One vector is turned by the same rotation once a tick. Each row is the vector after some number of ticks, and that number follows the row.
The counts run from 0 to 251.
[125 223 112  99 129 106 183 140 154 140 149 126 107 172 152  75 112 111
 124 132 144 145 117 142 116 145 125 121 152 121 163 162 114 115 125 165
 117 128 129 135 129]	24
[ 92 192 128  92 129 117 154 134 175 105 148 119 122 126 175  67 108 113
 145 115 156 176 121 165 108 164 114 139 131 109 130 150 120 145 144 122
 143 125 132 135  96]	96
[139 205 128 104 149 106 188 130 177 123 126 126 123 149 139 103 124 100
 152 105 114 171 128 131 116 166  82 153 146 118 148 172 109 136 113 143
 115  98 143 130 104]	138
[114 203 135  96 134 129 162 110 171  92 144 108 118 138 161  97 130  88
 124 106 185 178 110 135 110 180 126 130 130  95 138 133 131 130  97 132
 122 133 139 121 110]	243
[ 92 202 102  85 135 122 154 110 172  94 146 118 122 132 173  69 120 112
 117 108 152 159 113 160  97 164 144 137 163 140 150 125 122 144 123 127
 123 130 157 127 103]	161
[104 205 116 102 143 124 166 123 164 105 141 121 117 125 147  75 113  91
 143  91 141 178 123 166 100 162 120 154 159 133 149 158 121 141 139 129
 117 132 138 140 102]	94
[134 203 104 114 135 119 175 137 166 130 131 142 121 145 150  75 119  93
 166 124 136 185 132 152 120 164  98 137 142 112 157 172 118 133 145 158
 128 114 119 130 119]	219
[114 216 151  99 124 107 181 114 162 111 156  99 118 166 156 104 120 100
 103 116 145 149 116 114 102 152 120 127 145 128 147 157 116 121 107 145
 113 125 170 112 111]	247
[126 189 100 104 143  90 154 114 176 108 127 129 125 120 147  82 109  97
 151  96 123 173 124 155 128 183 117 152 155 141 144 149 118 162 130 135
 129 116 155 150  96]	14
[144 189 118 131 131 105 173 113 166 120 135 119 137 159 159  81 111  90
 139 143 168 174 125 116 120 181 124 115 123 105 165 142 127 136 132 169
 149 127 141  94 107]	40
[140 216  97 109 136 101 173 134 160 133 143 134 115 166 129  79 110  88
 141 116 125 152 121 140 120 157 120 134 154 127 162 157 123 130 129 176
 108 117 136 137 129]	217
[145 197 111 112 120 105 137 119 178  87 158 129 115 137 147  95 122  68
 152 109 126 177 112 138 138 176 112 141 132 129 123 165 128 139 116 141
 103 100 164 153 126]	63
[140 185 102 118 103 102 136 109 175  78 162 124 124 138 182  90 130  97
 129 139 122 175 113 138 134 171 133 121 143 150 131 155 119 146 126 141
 109 103 187 127 124]	191
[102 207 125  80 129 100 147 122 171 103 170 108 122 160 160  58 104 103
 112 111 149 139 106 146  98 158 140 132 138 132 135 129 134 140 124 140
 129 126 148 131 109]	99
[130 214  92  95 127  86 174 119 164 133 135 127 111 157 163  82 114 121
 109 129 153 144 112 144 132 168 146 112 160 122 167 135 111 127 108 164
 118 134 144 133 124]	86
[129 178  98 109 123  97 160 124 184 107 132 138 131 128 183  74 120 132
 154 138 112 179 131 157 127 177 108 135 145 138 145 154 100 161 140 133
 141 101 151 127 104]	78
[105 190 127  90 137  96 168 115 177 117 134 107 131 142 175  74 107 127
 122 127 172 160 116 142 110 178 129 121 129 100 145 127 118 144 118 139
 157 127 131 115  94]	164
[119 200 106 118 107 139 144 120 166  80 171 126 114 143 178  78 133  90
 131 137 146 180 114 149 106 155 136 133 147 136 141 157 132 131 138 136
 104 126 165 124 136]	111
[142 204 114 101 129 107 194 134 177 133 127 130 123 164 171  96 137 133
 135 146 119 160 133 129 118 158  87 129 143 111 148 159  96 128 109 154
 125  96 143 107 122]	72
[112 204 130  99 127  82 172 116 162 129 152 103 123 161 167  73  96 116
 105 128 158 139 115 128 112 164 145 110 144 127 158 139 118 133 122 152
 143 137 156 118 105]	166
[124 206 118 106 122 102 189 122 167 124 132 123 107 140 172 107 123 124
 127 125 110 170 131 141 127 157 106 134 169 148 152 178  92 137 119 131
 109 112 172 132 112]	203
[130 197 106  76 138  81 148 118 182 110 148 126 122 152 150  75 110 105
 126 102 135 139  98 143 130 180 128 136 141 121 135 124 128 149 101 146
 117 105 145 156 113]	211
[143 211 108  82 121 114 154 125 179 106 158 131 110 165 163  95 145 108
 122 125 136 147 100 127 125 163 120 129 142 116 130 140 117 121  86 152
  92  98 151 135 143]	68
[123 195 110 139 118  91 173 114 156 118 146 114 127 154 167  73 101  98
 121 140 143 164 132 133 117 159 146 114 154 147 169 160 117 136 150 159
 137 134 165 108 110]	234
[145 190 145 125 130  87 174 114 171 115 139 111 134 151 147 106 107  80
 145 110 131 176 129 109 129 180  96 135 125 120 140 172 120 143 118 147
 131 108 164 122  99]	58
[120 202 106  76 125  78 146 119 179 108 154 130 115 149 162  71 110 121
 119 114 123 139 102 150 133 172 130 130 147 135 129 134 118 148 108 136
 115 107 153 156 116]	210
[118 195 148  88 138 115 162 108 179  96 139 102 130 140 171 104 133 106
 121 113 171 173 119 122 116 186 110 132 124  99 129 135 119 132  92 127
 132 116 155 112  96]	52
[130 191  78  90 133  95 140 109 180  96 137 136 124 133 160  71 123 107
 133 110 129 156 107 157 130 187 142 138 151 143 143 124 124 158 115 142
 119 112 161 141 110]	81
[115 192  96 118 141 133 171 126 167 112 121 132 121 119 162  75 127 104
 159 120 149 195 133 163 111 169 116 148 157 121 162 154 114 143 147 140
 130 124 131 121 107]	157
[140 190  98  91 129 124 157 120 187 102 127 139 121 134 180  97 151 123
 142 134 152 179 115 138 136 189 110 130 134  96 134 135 112 135  93 140
 119  98 137 125 120]	3
[144 209 100 117 144 110 178 133 161 129 136 139 119 154 127  75 118  86
 156 111 132 173 128 143 119 162 109 143 151 116 164 163 124 130 136 167
 115 116 124 135 120]	218
